One vector is turned by the same rotation once a tick. Each row is the vector after some number of ticks, and that number follows the row.
The counts run from 0 to 278.
[126 135 144 130 116 147 154 122 130 108 174 120 145 130  95 124 119 127
  70 143 108 122 159 119 187  93 111 140  85 126 182 131 130 175 148 153
 133 168  90 118 173 104 155 148 162 115 129 106 162 142 129 132  93 102
 135  88 107 152 155  78 132  74 187 149  96 117 100 118 121 185 159  93
 161 131 158 115 133 129 113 111 126 128 134 132 133 113 174 144  90 145]	169
[ 94 107 109 142 105 151 111 122 101 123 183  85 132 132 105  90 119 119
  76 132 112 118 120 142 177  84 133 112 160 125 183 138 127 187 139 136
 134 164  99 127 208 124 104 135 134 100 115 129 152 170 113 120 104 113
 100  90 128 109 123 136 140  81 146 155 109 148 131 123 102 119 128  67
 191 117 133 121 152 144 132 159  92 129 126 132 118 109 168 158 113 123]	40
[127 142 145 132 133 154 130 125 107 124 178 132 148 128 100 126 109 124
  69 144 100 114 154 133 181  88 117 137  90 107 189 136 132 158 143 156
 134 160  87 122 177 107 153 127 176 139 134 107 174 143 127 130  98  98
 134  77  96 146 151  92 136  72 183 139 101 112 100 114 120 183 155  87
 157 117 151 146 140 144 113 111 140 138 128 131 137 108 174 147  99 152]	170
[123 155 123 123 118 174 109 142  98 148 173 175 142 150  83 112 147 129
  88 124  89 137 133 131 133  80 140 139 134  97 179 187 128 139 117 159
 141 161  99 138 155 116 105 147 157 133 124 118 156 139 118 158 106 101
 115 111 112 104 131 127 154 103 149 181 105 151 110 151 130 142 150  86
 151  81  86 166 110 137 108 141 127 164 111  94 126  75 125 145  98 179]	15
[112 160 128 115 123 149 138 150 148 127 172 143 131 131 133  88 153 107
  79 141  79 127 111 142 129  71 139 139 126 122 207 132 122 168 128 151
 140 122 119 149 135 133  89 138 173 115 120 103 169  96 133 111 119 104
  78 124 145 130 154 147 113 128 135 187 112 155 153 120 133 149 104 111
 130  99  70 133 140 113 106 134 135 179 138 156 116  98 119 186 131 179]	207
[ 89 117 113 152 105 145 121 118 105 112 175  84 130 133 103  85 122 118
  72 127 105 112 128 147 182  86 137 109 153 127 170 147 136 184 137 129
 141 149  96 127 192 124  89 126 129  97 101 140 156 168 121 120  95 124
  99  90 128 116 128 129 145  77 151 166  99 158 112 118 118 119 140  75
 179 123 136 120 163 137 120 149  97 129 127 138 115 117 155 156 106 121]	39
[124 139 141 119 158 170 127 131 138 101 168 154 163 117 122 130 159 101
 103 159 115 161 155 138 160  98 125 121  81 143 177 152 121 120 116 156
 139 141 113 127 127  82 115 147 167 118 120 111 146  99  98 138  80 109
  97 134 131 159 201 143 137 146 173 200 117 151 137 110 161 168 137 119
 119  78  99 174  92 154 124 108 160 119 120 109 134 106 122 153  97 170]	190
[100 145 127 141 128 182 111 122 130 133 154 158 138 145 113  81 177 112
  97 122  81 138 127 166 132 102 163 128 147 124 163 186 142 137 103 123
 128 159 104 129 127 129  98 123 131 104  89 130 158 127 109 140 108 143
 125 112 128 110 137 136 137 150 121 213  90 174 125 151 152 120 166  84
 135  70  65 161 125 164 141 149 133 153 113 103 125  98 109 140 110 176]	18
[103 149 146 126 159 168 135 119 135 104 168 148 154 111 123 129 161 100
  92 154 109 153 158 142 157 109 130 129  83 138 157 145 117 133 111 154
 146 144 109 125 132  94 100 133 151 116 102 129 141  94 104 134  73 120
  92 127 142 168 193 142 141 156 164 205 114 166 121 111 171 171 139 118
 124  73 107 169 101 148 121 104 149 136 121 117 137 112 122 130  97 162]	191
[117 122 159 111 154 158 123 116 126 112 169 126 131 115 122  89 143 120
  86 166  97 141 163 166 162  97 114 141  76  92 157 125 104 167 119 136
 136 154  78 107 126 128 132 130 142 118 127 126 163 134 132 118 101 134
 120 105 125 166 176  99 134  95 166 203 119 172  82 107 122 167 163  98
 127 103 133 100 122 142 105 121 161 134 127 104 126 103 153 126  96 152]	9
[116 149 119 110  44 184 122 121 154 115 142 114 149 131 122 106 129 131
  70 117  99  82 122 126 141  90 152 134 143 128 163 140 131 183 143 163
 111 190 140 166 189 131 115 163 142  90  95 113 172 141 134 127  96 135
 100 108 162 131 152 116 154 153 129 151 120 130 139 154  94 101 121  85
 152 107 115 130 129 127 151 162 134 138  86 122 127 128 115 167 125 141]	68
[122 105 137 131 125 151 108 149 106 137 125 114 172 114 110 137 130 119
 120 139  81 117 110 177 193  84 141 118 151  91 190 140 134 143 126 141
 119 133  98 120 164  97 123 151 197 147 115 106 154 166  91 125 101 132
 130 120 108 131 131 146 128  93 155 143  99 114 145 109 124 147 136  76
 185  90 127 158 113 136 114 127 142 137 130 156 111  98 156 125  87 193]	107
[137 158 158 135 129 181 103 130 159 108 136 138 153  83 129 121 162 126
 109 155  93 130 157 132 120  81 145 121 111 129 188 162 122 135 133 164
 125 164 110 138 147  86 138 146 140 144  96 111 180 103 123 115  99 123
  96 117 130 142 192 126 160 161 113 154 122 117 166 153 155 132 119 104
 135  87  92 153  89 179 156 155 145 142  83  99 118 141  94 137 122 173]	254
[103 106 145 159 122 149 151 133 126 101 110  97 149 136 146  92 151 128
 111 146  89 126 157 175 177  93 147 154  97 118 151 147 141 190 150 130
 146 163 119 120 156 104 114 109 157 115  75 145 166 136 123 121 109 149
  78 104 146 173 140  91 102 123 160 175  65 138 119 106 158 135 156 116
 152 102 130 130 154 128 115 104 150 172 136 168 104 162 126 134  98 165]	101
[ 98 137 172 158  90 185 113 130 117 140 131 119 133 110 115  93 147 183
  91 119  82 157 169 146 131  89 141 152 119 115 160 189 113 151 121 140
 133 169 124 140 170 113  79 118  86 134 130 151 160 147 136 171  81 133
 119  96 124 138 162 121 142 102 154 184  95 155 103 134 112 115 156  92
 117 113 108 131 149 174 150 117 153 142 103 117 119 102 117 162 122 141]	147
[119 107 131 151 104 132 151 130 111 101 125  83 155 140 114 108 136 134
 112 144  97 117 158 172 183  87 120 134 119 115 137 145 114 202 161 141
 136 159 113 123 178 102 108 134 169 119  84 132 155 162 122 119 107 141
  84 104 144 149 123  87 119  98 167 160  72 131 112  96 139 138 161 101
 189 117 147 126 133 110  99 117 134 162 134 170  88 134 161 124  98 165]	103
[115 158 157 128 151 171 110 121  91 138 166 144 151 103 111 127 131 115
  95 144  88 108 140 146 170  94 129 126 124 106 189 152 120 139 125 161
 134 158  99 124 174 114 151 125 159 144 115 123 166 155 136 130  78 108
 146  74 101 138 142 119 158  70 174 147 110 115 117 127 135 174 167  88
 168 106 138 162 135 166 134 114 146 151 130 113 133 105 149 144  94 158]	172
[106 147 134 114 129 137 123 150 141  92 170 149 152 143 104 120 144 128
  74 150 122 168 131 109 160  86 160 134  99 158 189 157 104 139 134 128
 144 165 123 142 165 100  78 154 144 128 101 143 129  92  86 164  60 122
  79 130 111 151 143 145 127 114 181 186  90 141 154 111 129 142 129 110
 148  87 138 152 113 116 155  89 117 109 122 147 124 115 132 162  83 145]	31
[167 118 150 183 101 200 143 127 152 142 141 105 145 129 105  88 160 144
  89 116  76 150 158 170 166 119 139 106 139  93 183 165 154 175 106 128
 119 154 130 132 118 110 133 148 146 113 133 109 147 124 115 138 123 125
 118  88  92 117 131  97 123 107 141 168  74 120  98 122 109 160 183  99
 129 119  75 124 117 164 127 136 112 126 143 105 101 115 162 142 113 151]	152
[134 155 154 139  72 170 173 111 169 125 152 129 161 140 101 141 120 131
  81 106  93 137 127 115 160  99 150 144 136 164 185 175 111 147 139 167
 101 129 125 142 157 121  93 168 131 125  91  92 168 122 122 155  84 118
 146 109 119 106 125 116 140 135 139 137  82 108 170 139 143 146 156  86
 155 113  97 156 114 141 171 102 122  99 114 149 118  92 123 162 110 182]	159
[ 70 134 128 148 133 144 134 118 101 104 167  88 126 127 129  79 135 107
  76 126  91 117 148 146 183  89 140 135 125 118 171 141 156 175 123 121
 141 137  94 125 170 122  82 103 133  92  92 141 160 142 126 122  81 129
 105  90 138 139 156 139 133  96 162 183  93 177  90 100 144 132 132  93
 152 108 132 135 178 134 114 133  93 131 137 157 126 137 157 149 110 127]	37
[112 151 139 128 101 223 130 130 141  97 112  89 146 117 111 126 152 147
  68 127  71 109 140 131 144  79 131 124 146  98 183 133 195 146 109 129
 114 168 107 102 161  83 120 138 161 118 115 122 145 136  85 130  77 158
 130 126 132 134 171 138 120 147 132 161 109 135 102 109 112 125 170 131
 143  86 129 135 122 104 111 173 136 129 123 137 141 120 138 131  99 138]	243
[128 128 132 120 124 150 133 158 143 121 142 125 179 112  92 137 137 151
 103  95  95 101 133 146 168  87 173 112 130  87 221 119 128 156 121 153
 122 161 127 138 132 121 111 187 184 112  81 117 138 117  99 137  80 130
 107 118 114 163 123 141 137 132 124 180 124 120 151 111 125 137 138  91
 147  84 106 120  79  86 122 134 112 140 132 168 121 110 141  99 103 188]	269
[121 145 119 114 123 150 144 161 146 128 185 137 125 132 107  88 155 115
  85 140 110 130 114 150 139  88 152 105 135 120 218 123 108 180 122 151
 134 153 118 166 135 143 104 155 174  97 105 122 150  88 128 103 103 110
  65 119 137 136 124 131 132 118 130 196 115 149 170 140 113 154 124 101
 161  90  72 103 114 105 120 133 123 173 146 135 116  92 128 163 128 169]	205
[141 120 143 139 103 200 101 105 125  96 134  64 164 104 133 126 138 122
 100 161  97 156 145 148 185 108 107  97 123 154 144 145 122 165 119 137
 133 148 130 129 174  75  99 136 117 125 119 133 135 144  88 133  88 139
 100 114 138 136 186 156 156 138 191 173 102 148 129  98 120 131 156 117
 164 118 134 159  99 163 142 137 150  77 110  97 111 132 141 161  96 116]	56
[100 143 178 147 100 183 107 128 122 142 128 125 140 104 126  99 143 176
  99 127  75 152 166 140 123  86 134 162 114 113 166 192 112 141 132 150
 134 152 124 140 167 116  82 118 100 140 136 136 169 141 148 171  86 129
 128 107 122 132 173 128 146 109 154 181 102 155 104 130 121 106 146  94
 111 115 102 134 161 179 140 119 151 149  97 124 121 110 116 166 125 144]	146
[108 153 154 152 122 186 156 135 155 102 156  93 118 104 127 101 167 137
  73 152 103 145 128 138 120  80 112 116 145 184 196 151 126 164 127 159
 131 131 105 121 165 107  99 122 136 116 108 140 154 116 129  92  88 118
  71 120 158 115 156 151 117 136 123 167 109 141 190 125 142 143 145 136
 161 109  84 121 133 133 145 146 124 149 142 140 124 102 108 179 130 148]	48
[110 121 146 156 123 158 142 139 138  96 100 114 154 117 145  95 159 125
 105 149  82 131 148 160 173  99 147 148  97 120 153 154 148 167 144 121
 142 163 115 129 152  99 131 101 160 118  63 138 164 121 111 115 103 145
  76 105 160 172 152  79 104 128 151 182  58 123 116 108 158 130 150 110
 133 100 129 139 156 139 128 102 149 176 128 159 115 166 123 132 111 168]	100
[146 124 118 117 137 164 127 140 148 111 170 144 174 128  92 132 154  99
  95 154 119 167 136 136 149  96 117 120  95 156 175 132 103 128 130 157
 123 157 108 130 142  92 130 159 164 123 135  95 138 102  92 138  98 107
 112 130 135 142 177 133 134 143 173 172 120 131 162 133 137 173 132 105
 144  82 108 166  73 150 139 119 160 115 106 104 139  93 128 151  83 180]	188
[103 117 120 123  30 150 148 128 150 121 127 115 187 156  98 117 116 138
 111  90  93  88 138 166 163 107 135 131 153 122 147 160 133 171 136 161
 109 153 149 148 159 113  60 174 175  93 138  93 155 129 141 145  71 143
 136 127 175 116 142 120 127 130 140 168  97 152 124 104 112 110 120  91
 150 107 108 145 132 126 133 138 123 124 110 150  97  95 142 147 103 159]	132
[110 154 138 153  97 184 178 135 163  99 154  87 119 123 120 105 163 147
  66 147 111 154 139 125 110  82 104 128 139 196 183 153 140 165 131 169
 129 127 114 127 175  97  86 125 139 122 120 133 151 107 129 101 101 115
  78 129 165 111 164 145 111 141 140 174 111 143 181 111 138 147 143 137
 157 111  83 123 139 118 130 143 121 153 132 153 123  98 112 190 137 153]	49
[131 173 187 113 125 161 109 125 127  97 123 103 142 102 145 130 141 120
 102 176  81 108 125 145 165  77 116 125 126 129 181 155 106 168 138 159
 128 127 118 134 188  92  98 125 160 174 103 131 184 137 130 112  73 134
 112 106 117 134 163 145 153 109 182 130  99 112 152  96 136 150 149 128
 175 115 132 152 144 124 121 118 167 134 113 150 102 130 123 177 101 158]	237
[141 112 140 143 145 181 110 121 130 119 156  91 129 111 137 104 163 117
  94 169  93 186 143 147 189  87 126 107 131  97 195 148 129 173  92 118
 143 104  92 127 126  95  96 134 126 124 113 132 135 119  79 142 105 125
  80 113 102 130 163 163 141 123 168 178  90 154  99  84 119 159 152 112
 132 105 108 135 113 147  97 134 110  97 143 116 120 125 163 143 113 127]	218
[123 143 128 117 128 148 132 154 154 118 194 135 137 128 104  89 152 104
  87 130 113 122 110 161 145  91 157  98 134 122 201 129  99 186 118 143
 141 161 123 167 126 153 108 162 167  97  97 130 141 101 119  95  95 110
  55 112 134 130 117 140 137 118 125 190 117 154 171 130 105 141 130  93
 168  93  80 107 106 116 132 132 116 154 131 125 111  88 128 156 114 160]	204
[113 157 142 126  95 212 140 142 130  92 115 101 152 128 109 135 161 160
  70 129  73 109 133 129 141  83 139 131 149 111 179 138 173 148 118 126
 122 171 116 115 178  80 111 143 174 129 111 126 140 146  84 140  79 162
 125 134 129 123 162 133 124 146 144 167 114 122 118 112 108 126 170 136
 151  78 137 135 118  91 116 167 144 129 111 143 142 119 132 136  88 144]	242
[123 153 125 113 124 145 142 157 155 128 182 139 132 138 113  88 156 108
  80 129  94 127 111 143 129  76 143 130 130 128 214 127 119 176 129 150
 136 138 120 155 125 140  97 144 177 111 116 108 165  89 130 106 112  92
  72 121 130 124 139 136 111 128 132 183 119 149 159 125 117 160 113 104
 143  96  70 120 126 105 109 130 128 171 143 151 117  84 126 176 130 180]	206
[155  86 132 162  98 166 112 144 140 115 139 114 164 107  94 118 145 142
 142 158 137 176 163 158 146 104 106 114 112 139 157 173 102 168 142 165
 138 185 117 145 173  91 110 152 160 132 139 131 147 118 113 129  88 113
  65 119 164 142 157 101 140  89 146 147 106 124 156 115 106 133 128  99
 159  94 128 148  99 179 148 127 138 139  92  91 102 106 138 130  98 137]	122
[105 109 110 108 115 151  81 119 115 129 175 125 157 127 115  83 126  68
 110 127  89  97 113 185 187  95 158  98 139 101 159 128 112 174 107 128
 133 165 121 155 150 142 115 134 142  94  98 117 161 144 116 125  96 114
 100  93 133 134 142 141 168 114 149 192 112 167 111 130 115 121 123  54
 156  86  97 154 131 164 136 145 128 125 109  99 114 111 145 136 100 141]	200
[109 116 119 117 129 143  87 121 125 126 179 123 152 113 117  84 133  80
 113 133 103 107 109 186 180 109 164  93 143 108 165 128  96 175 113 126
 134 165 122 159 146 149 113 144 142  89  85 128 157 135 114 117  88 124
  88  94 128 135 134 149 163 117 144 198 121 171 129 134 114 122 128  64
 164  86 100 133 125 169 147 134 130 129 116 104 106 116 135 137  97 146]	201
[134  74 135 165 104 160 113 128 133 106 144 104 161  97 101 100 136 144
 140 159 141 170 158 164 152 104  99 120 114 148 156 185  99 174 145 162
 134 179 102 136 177  83 109 145 137 127 140 132 147 145 112 134  87 117
  66 122 167 145 167 106 135  91 149 154 104 143 152 122 119 127 119  89
 162 103 139 145 108 203 154 136 137 140  86  94  97 102 137 127 101 146]	121
